Each path below is one point turned by a fixed rotation once a step. After each direction that follows a path, write how fast that rotation turns it, in deg/step (0 if it stays still).
Each turn is a multiple of 5 degrees from 10 to 175, or 0.
Each row of a path follows its step; steps can be skipped.
path 1
step 1: [ 31  20  -5   0   7  11 -15  -4   5  22  15  23  13  13  -6  -1  18  25
  35 -18  50  13   9  -7   1  11  12  23  -5  17   4  -2  19  24   5  -1
  25  37  -7]
step 4: [-33  14 -22  -5 -15  -9 -14  16   4 -17   2 -21  -6 -10 -18  13  29  52
  -3 -40  16  11   8 -11  11   5   4  -8  -3 -13  -4  24 -18 -17   6  13
  14 -30 -13]
step 5: [-17   3  24  26  14  10  49 -15  18   3 -14 -17   6  -4   4 -27  16 -20
 -22   8 -22  21   1 -24 -28 -11   1  23  -1 -22  -4  -9  -3 -11   2  -4
   0 -31 -34]
step 6: [ 22  -8  21  25  33 -13  31 -18   4 -21   3   1  17  41   1   6   4  -2
   3   4   9 -26 -13   9  32  20  11 -19 -23  14 -30  28  19   9  11   7
  17   7   3]
step 7: [  9 -13  -9  10 -19   4  -7  18  21  16 -12  14  35  -6  -8 -37   3 -20
  35 -33  14  -1  14  20   8  35 -38  -8  33  -1   9  11 -11  -4   8  -6
   4  10   6]
step 10: [-22  -9  12 -15   2  15   3  41   3  -4  -2  21 -25 -36 -18  -6  18   2
 -11   7  21 -19 -17   1 -24 -16  -5  -9  10 -32  10   2 -20 -11   4  36
  -9   7 -39]
step 11: [ 35  -5 -23   8  28  -4  20  -8  15 -23   2 -23  12   7  -7  39  12 -11
 -23  17  43  20   8 -16 -16 -31   5  35 -15  -3  -2   8   3  20  -3   0
  -9 -12  -9]
step 13: [ -7  13   2 -19  16  23  14   4   4  36 -17   9  14 -23 -26 -26  11 -18
  -7 -25  -4  29 -23   5   9   8   2  18  -9  14 -27  -5   3  -4  -2   8
  14  50  28]
step 14: [-16   4 -12  -6 -13   2   4  -2 -28  -8   9 -23  18  40 -10  22  21   4
  15 -25 -16  25  33   3  25  16  11   3 -24  14  30 -15  -1   8  31  -4
 -29  15  -6]
step 21: [ 17  19 -14 -13 -13   1  -2  21   2  27 -15  13 -15  -2   0  -3  12  43
   7   1  10   5 -15 -10   9  -4   5  43  -5  23  19  19  20  42 -29  22
 -22 -15  -9]
Speeds:
[  4 -11  -2  -2  -5   7   0  14  -6   0 -15   3  -2   9   7  -2  -3  -2
   2   1  -6  -5   2   1  -7  -3   8  -9  -8   9 -13   5  -6  -2 -10   5
  10   0   1] : 115
[  4  -4   1  -1   5   7   9   0   1  -2  -9  -3  -3   4   5   6   6  12
 -11  -2  -3  -1  -9  -5   8  -2 -17   4  12   5   7   0  -9   2  -7   1
   4   2  14] : 175
[ -9   7  -1   7  -6  -8  12 -10   2  -2  -4  -3   1   5  -2  -4   4   1
  -3 -11 -12  -9  11  -3   9   6   4   8   0   5 -10   1  -8 -13   5  -3
   4   0   0] : 35
[ -3  -2  -4  -8  -4   9  -2 -15  -7   5   8   3  11  -7   7   8   0  -3
   8  -1   5  -4  -5  -3   2 -12   0  11  -4   8  -1   3  -9  -8  -3  14
  -2   0  -4] : 35
[ 10   6   7 -15   2  12  -6   8  11  -1   0   0  -1   1   3 -10  -1   3
   0   0  -5   3   3   9   6   1   4   6  13  -4  -4   0   2 -14   5   8
  -3 -11  -2] : 135
[ 12   0  -3   7  11  -4   2   0 -17  -8   7   0 -10   4   7   1  -5  -7
   4 -10  -5  -1  -8  -2  -1   0   4   2   4   9  -2  -5   0   2  11   3
  -8 -13   4] : 125
path 2
step 2: [ 31  -3  15   1  -3   1 -23  25   1   1  35   9  37 -12  30   0 -20   7
  -6 -16  29  15  29  24   8 -45  25   1   0 -39 -16  -9 -30   7  -1 -20
  17   3  35]
step 6: [ -3 -34  23  -1  15  20 -11 -18  18  40 -13 -32  17  21  16  34   3  28
  -1  -9 -32  31 -10 -12 -24 -12   5  -8 -33 -13 -36 -22   9  13  32 -18
   0  22   7]
step 7: [-26  11  19 -29  -3  21  17 -11  23  11  -8  51 -17   5  -5 -15 -20  21
 -13 -18   1 -16 -19   3 -11  21  29  -7  17   9 -22  -6  13  -7 -41  16
  -7 -36 -47]
step 8: [  0  29 -25  12  -9 -18   2  12  13 -26   2 -48   7  27  -7   3 -10  -4
  48   3  38 -10  38  -5  16  20 -11  18  42  -9  20  27   3  -6 -31  16
   9  -7  -9]
step 10: [-22 -17  15   6 -18  30  20   3  26   0  -3  48   1 -19  39 -27 -23 -10
 -44 -15 -14   4  11  26 -28 -16  17  17 -43 -13 -11  10   4   6 -13   1
  12  11 -21]
step 14: [ 39 -13  25 -36 -37  42 -12   2  21  18  -3 -21 -16   9  29  -7 -16  31
  -3   0 -18 -32   8 -33  22 -11 -14  18 -11  30 -12  -2  14  18   3  11
  -4 -16 -24]
step 18: [ 26   0  -9  26 -18   9 -25  26  26  31  43  -4 -16  -6  29 -29 -13   2
 -32   4  17  13  11  36 -14  -8  21 -26  20  -3 -15  -4 -22  23   5  37
   2 -17  19]
step 20: [-11 -19  10 -34  -5 -40  -1 -52 -28 -21   2  10  28 -18 -16   4 -10 -15
 -14  -5   3 -19 -16 -29   0 -17 -10  22  10 -12 -18   9  21 -22 -27 -39
   1 -41   6]
step 21: [ 20  21 -11   4 -13   2 -21  -2  53  39  28 -31 -15   5  28 -31  24 -16
 -19  -5   1 -18  -3  19  19  14 -42 -15   7 -22  -8  16  -7 -20  -9 -15
  37   0   5]
step 23: [-31  -8   8 -39   3  19  35 -20  11 -21   8  26  25   0  -1   5  12  24
   3 -23  10   5 -17 -28 -23 -20  37  36  28   6  18   4  36   8 -18  10
 -21 -31  -2]
Speeds:
[  3   4  15   4  -4  -9   5   3  -4  -9  -1  -2   4   8   3  -1   0  12
   6  11  -5   3  -4   8 -14   1   0 -10  -2   1   3   4   6   2   1   7
  15  -9  -4] : 40
[ -1   2   4 -11  -4   0  11   5  14   5  -6  10  -3  -8  -6  11 -10   4
   2   0   8   0   9  -2  -4   1   7  -2   0  -3  -3 -11   7   8  11   7
  -1  -5   7] : 90
[ -5  -8  -8   1  -5  12 -11   9  -1   9  -1  13   1  12   0  -5   0  11
   2   9   2  -4  -2  -1   4   7   2   2 -12  -6  -7   8  -5  -2   2   9
  -1 -10   2] : 95
[  2   6  -4   4   5  -1  -2   7  -2  -5   7   0   0   9 -13  -2   0  -1
  12  -4  10  -8  -7  -3 -18  -8  -2  10  -6   0   6  -4   4   6  -5  -4
  -7   1  12] : 100
[  6   0   3  -5  14   4   0  -6  -2   4  -4   4   4  -2 -11  13   7   1
   2   1   0  -7  12   2  -6   2   5  -2  -1   0  -5  -1 -12  -7 -18  -5
   9  -7  -3] : 85
[-12  -1  15  -5  -1   3  -3 -15   3  -1   5  -6   5   4  -7  -2  -1  -3
  -1   8   6  -2  -4   4  13  -7  10   2 -14  -6   8  -1  -4   3   4  -7
   7   2   5] : 100
[-12   8   0  -3   3   1   4   7   0  13 -10 -12  -2  -7   6 -11  -2  -5
   4   7  -4   2  -3   3  -7   0   7  -8  -9   6   0  -5  -3 -13  -6  -1
  -7  -2   9] : 120
[  5   1 -12  -1   1   3 -11  -7  10 -14  -1  -1  -1  -4   7   0  -1   5
   5   4   6  -3   5  -5   3 -18   0 -16  -4  -2   4  -3   8 -10  -4   2
  -3  -6  -3] : 115
path 3
step 3: [  6  34 -28  25  32   6 -13   1 -32  -5 -16   3 -20 -16 -35 -11  -8   3
 -32  16 -28 -19  26  -9   4  -7 -27  20  -5  22  25  -9  28 -20   2 -18
  26   9  14]
step 5: [  8  10 -38   0 -12  -5  18  30   8 -52   6  -3 -12   9  -2 -27  29  20
 -42  -3  29  -3  16  -6   1  18  -8  25 -25  -7  13 -10  -8  15  -7   3
 -38  -7 -13]
step 7: [-45  25   1 -27  15 -40  -8   2  -7   2   7   5 -16   1  15  21  16 -20
   1   7  10 -11  27  25   9   2  -1  24 -15   9  30  35 -13  27 -20   3
  28 -17 -32]
step 9: [  7  -6   2  14 -10 -30  -7  32  -3  19 -26 -15 -13  -4 -33 -34 -27   4
 -15   6  -5 -18  -3  34  -7 -20  -6   6 -28  16  16 -42  13   3   1  15
  31   2 -39]
step 10: [-21 -38  32  33 -10  16 -32  33  19   0 -11  -7 -24  17 -23  23  -8  -3
 -42  15  20   5   2 -13  -9   5   5  -9   6  -6  22  20  -5  10  37  13
   2   7 -24]
step 12: [ 39 -13  15 -11 -10  -4 -33  -6   8 -18  22 -14 -23  10  -9  41 -22  15
  32  12  19   5   4  27 -10   7 -34  20  -7  -8  -5  24  44 -13  -5   5
  -8 -25 -10]
step 13: [  9   2  -1   2 -29 -25  12   5  -6  -2  55 -13   0  -5  10 -16 -22 -36
  14   6  24  -4 -28  11   2  18  -1 -21   0  24   9  47  -6  23 -18   2
   7  -6 -38]
step 14: [ 13  15  22  -2 -15  23  -5  19  14 -40  38  18  15  22   2 -11  -7   0
   6  14 -34   8 -29   0  12 -16  15  -4 -43  17  17  17  12 -11  17   3
  47  -1  12]
step 16: [-23  12   7   8 -13 -21 -40  27  23 -10   8   1 -29   3  10  -3  -9  27
 -24 -15 -39   2 -12   4 -14  10  26 -34  22 -22   5  27  16 -18   9 -16
 -30  24  -9]
step 19: [-23  21 -20 -24 -17 -20  21   3   2 -11  23  19  -3 -13  13  47  -1  -9
  -4  11  15  21  25  -1  -1   5 -10 -24 -14  24  24  31 -20  31 -20 -25
  11  22  12]
Speeds:
[  3  -2   3 -18  -3   3  -8   2   5  -7   2   6  -6  -8   2   5   0  10
  -4   0  -9   1   6   6  -1  -7   4  18 -13   3   2   0   0  10   4  -2
  -2   7  -2] : 155
[ 14   2 -16   8   7   9   1  -2   9  -5   1   6  -3  -2  15   1  -4   0
  -4 -11 -10  -8  -5   4   1   2  -1  -7   4   0   0   8   3   5   2 -12
   5  -2   0] : 25
[ -8   1   8   0  -6  -4   1  -3  -2  10   0  -5 -10  -9   2  12  -8  -6
  -6  11  -7  -2  -2   3   7  15  -2  -1   6   4  -2  -4   2   3   5 -16
  -2  -1  -9] : 120
[ 11  -3   3  -7   7 -14  -1  -3  -5  -9   9  -4  -8  -1   9   7   4   3
  11   6   7  -8   2 -10  -8   6   6  -5   2   0   3  -6  -4  10   2   1
   3 -11   6] : 60
[ -5 -15  -5   1  -7   1   2  -5   9  -1  -1  -4 -12   2  -8   4   4  -7
   7 -10   1  -3   1  11  13  -4  -2   0   5  -2   4  -7   0   9   7  12
   8  -6   0] : 25
[ -4  -4   3  -6  -9  -2   8   0   7   2   3   2   6   2  -1   6  -6  16
   5   4 -12   5  -5   0  -3  -7  -5 -13  12   8  -7   3  -2   9  -8   3
  -2   4  11] : 10
[  0  -8   3   7  11  -1  10  17   1 -14   2   5   6  -1  -4   5  -6   1
   0   2   1   4   3   6   5   2   1  -8  -3  -7  -2 -13 -12  -1   8  -4
  -2  11  -5] : 70
path 4
step 1: [-27  25 -19  22   7   8 -20  27   8  10 -34  -6  -1 -37  -2  -3   6  -8
 -36   1   4  -9 -21  -7   7 -16 -26  23  37 -14  -8   0  42 -14  13  24
  18  -6   3]
step 2: [ 31 -67  14   4 -26   5  -5 -28   3   4 -11 -18 -31  18  13  -4  20  10
  16 -12  19 -15  -4   2 -14  21 -18   2   8 -11 -14  34 -28  11  -5  11
   2  -1  16]
step 5: [-33 -22  -2   5  -6 -13 -35  32  16   0 -36 -27  15  15  10  19 -25  -5
 -41 -30 -13  12  -5   4  11   0 -23  18 -10  -8   9  29  16   2   6  16
   0  -2 -25]
step 10: [ 30  -4 -27  16   2  30  18 -19 -13  -5 -25  -9   8 -41  22 -20  -5 -10
 -10 -21   2 -11   5  15 -11  12 -10   0  20 -40   8  18  21 -15 -14  17
  21 -22  37]
step 15: [ -7 -19  20  10  -8  25 -11  -4   8  26  -3  23  23  46   9  -8  35 -18
 -23  -1 -13   2   1  -1  15 -40 -30   7   8   0 -19  -8  15  -5 -28  16
 -34 -19   9]
step 17: [-16 -21   2  -7   4  12 -23   9   5  38 -14  -9 -29  24 -16 -12  37   9
 -29 -15  32   7 -17  22 -12  -6 -41  22  23  -5 -10  21  20  -5  -4  13
 -28   2  -1]
step 18: [ 23 -31   2  15 -41  -8   7   7  15  -6 -14  13  19 -23  17 -14  -8   5
   8  13 -29 -17 -15 -39  14   8  -8  -8   4   0 -15  27 -17  30   2  27
  34 -29   0]
step 20: [ -2 -45   0  19 -26  -4   6   4  17  -2 -40   1   7  -7  32   4  -5   8
 -24  -2   0  35 -26 -13  18   2  22  -6  20 -18  23  32 -24  25  -9  -3
  19  20   7]
step 21: [  6 -10  12   4  15 -13 -11   1   2  23   6  -1  34  21  -2   7   8 -28
 -14   4   0 -11   4  20 -15  -5 -41  24 -14 -16 -22  28  45  -3  14  19
 -29 -43   7]
step 23: [  0 -28  11  -3 -15  -8 -11  17   7  45   7 -17  -1  15  -1  -1 -12   4
   6 -23  25  22  -4  37  -7   9 -58  11  -8 -13  17   6 -17  -7  14  25
 -14 -31  17]
Speeds:
[  5  -8  -1  -9  -1   9   7   3   4  -5  -2  -1 -11   1   2  -1   1   0
   5  -2   7   6   8   3   2 -22   2  -6   0   0  10   9   2   0  -8  15
   0   6  -7] : 140
[ -5   0  -6   4   7   5  13  -4   2 -10  -4   6  12  10  11   2  -7  -3
  -5  -9 -11  10   3   1   6   2   4  -1   2  -6   1   6   5 -11  -4  -7
 -11   4   4] : 70
[  6  -2  -9  -4   0   8   0  -3   5 -12   6  -7  -6   6  -5  -4   1  -1
  -2 -15  -8 -10  -9 -11  -9   8   1  -1   7   4   0   4   7   0   9   6
  -3 -11  -6] : 90
[ 14  -6   3  -4  -4  -7 -10   0   2  -5   1   5   8   0  -3  -2  -6  -9
   3  -1  -6 -17   1  -2   4  -5   0   3  -8   2 -12   1  -2  -7 -15  -2
  -7   6 -10] : 115
[  7   6 -11  -2   1   0   0  13   0  -2 -12  -1  12   4   0  -3   8  -2
   4  -5   1  -1  -7  -4  13   0   7  -3   1   6   1   2   1   5   1  -3
  22   8   1] : 175
[ -2   3 -11 -16   6 -11  -3  -4  -3   3  -3   0  -4  14   5   6   4  -3
   2  -5   9   6  -4  -5   6 -10 -13   9  -3   2  -6 -10   1  -3   1  -3
  -3 -10   0] : 175
[ -9  -9  -7  -9   7   4  -2  -2   5  -3   6   2   5 -14  -4  -3 -18   0
  -2  -2   1  -1  -7  -2   8  -8   8   8   0  -6  -7  -3  -6   8   7   6
   3   1  10] : 170
path 5
step 0: [-10  36  10  -4 -31 -13  43   3  15 -11  14 -22  -3   2   3  -8 -14  30
  -6   1  19   4   3  -6   0   6  -1 -31   8  -5  24 -26 -20  32  22 -26
  46   5  33]
step 1: [-12   0 -11  -7 -34 -12  43   1  16  -1  18  33 -39  42  19  13  -7   7
 -28  35  12  12  28 -18  -9   6   8 -33  -7 -17   7 -18   3  10   2 -24
  20 -16   6]
step 2: [ 26  -9 -39  -8 -21 -21  13 -24  34  27  23   9 -35   8 -25   7   6 -24
  11  33  18  43  22 -31 -27   0  -3  -9  -1   1  13 -13  13  13   9  12
   6  -9  10]
step 12: [-15  10 -28 -28 -22 -13  43  12  48  25 -31 -11  -2  15   6  -4   7  18
  -8   4  10  19 -13 -42  19   4  14 -20  17  -8  22  17  26  12   1  -3
  -2  18  26]
step 13: [ -2  -4 -14   8 -31  -2  18  11  20  28   9  20   7 -21  27  17 -10  -1
 -30  14 -13  46   6 -37  19   9  12 -49  -8  11  24  11   4   1  38  20
   1  14  16]
step 14: [ 13   7 -10  -4  19  20  -4  10  24   6  -1  24 -35  -7  14  27   1 -14
  22   0   4  58  20 -18  -3  26  36 -37 -18  37   2   4 -18 -19  24   1
  16  -1   3]
step 15: [  5  27   6 -32  27  -7 -25  13  49   9 -41   1 -30  11   5  37   9   8
  27   5  22  27  -2   4 -13  -9   8 -10   1   8   1  -7  26  -9  44  16
   4  -3  16]
step 16: [ -1  31   5  -8 -12 -11 -20  -1  32  -7 -23  17  31 -30 -12  36 -29  40
   0  20  16  15 -11  31   3 -11  12 -30   4   1   9 -20  11  20  36  17
   9  -6  19]
step 19: [ 30  -9 -14  23 -19 -20  -4 -10  -6   8 -12   6  -4 -22  -7  34 -29   3
 -19   3   8  24  21 -12 -36  12  14   9  12 -17  12  -3  22  13  24  20
  57  39  10]
step 21: [-16   6  -5  -7  -7  -5 -20 -15   8 -10 -24   5 -32   0 -22  10  14  35
  -2  21  -9  55 -22 -24  -2 -58  -3   7   0  14 -24  12  34  10   4 -23
   8  16   0]
Speeds:
[ 11   2  12   3   1   2   6   4   2  -7   2  -9  -5  -8  24  -2  -1  -3
  -7 -12  -7  10   7  -3   2  -1  -4   1  -3  -2  -4  -5  -7  -1   0  -5
   5   0  -3] : 80
[  0  -2   8   3   7  -1  -2   9  -8   1   3   0   5   0  -9   2   1  -6
   6  -2   0  10   9  -7  -7   9   2  13  -9   8 -13   2   6  -2  19   0
  -4   2   4] : 65
[ -7   7   0  15  -6  -1   0  10   0  -3  -2   4   2  -4   0  13   1   2
 -14  -6  -3  -5  -5   5  -4  11 -16   1   6  -2  11   5   1   7  10   0
   0   0   5] : 115
[  1   0   8  -4  -4   1   2   5  -3   8 -11   2  -1  13   9   6   5  -1
  -6  11  -2  -2   5  -4   9 -11 -12   7   0   3   3  -4  14 -12  -1   2
  -5  -8   2] : 130
[ -5   7   3  -5  -7  -2  -2 -12  -1  -4   3 -12   2   7   7   5 -11  -4
   5  -9  -8 -10   3  -3  -2  -5   7   0  -4   9   9   3  14  11   6   5
  -3   6  -1] : 115
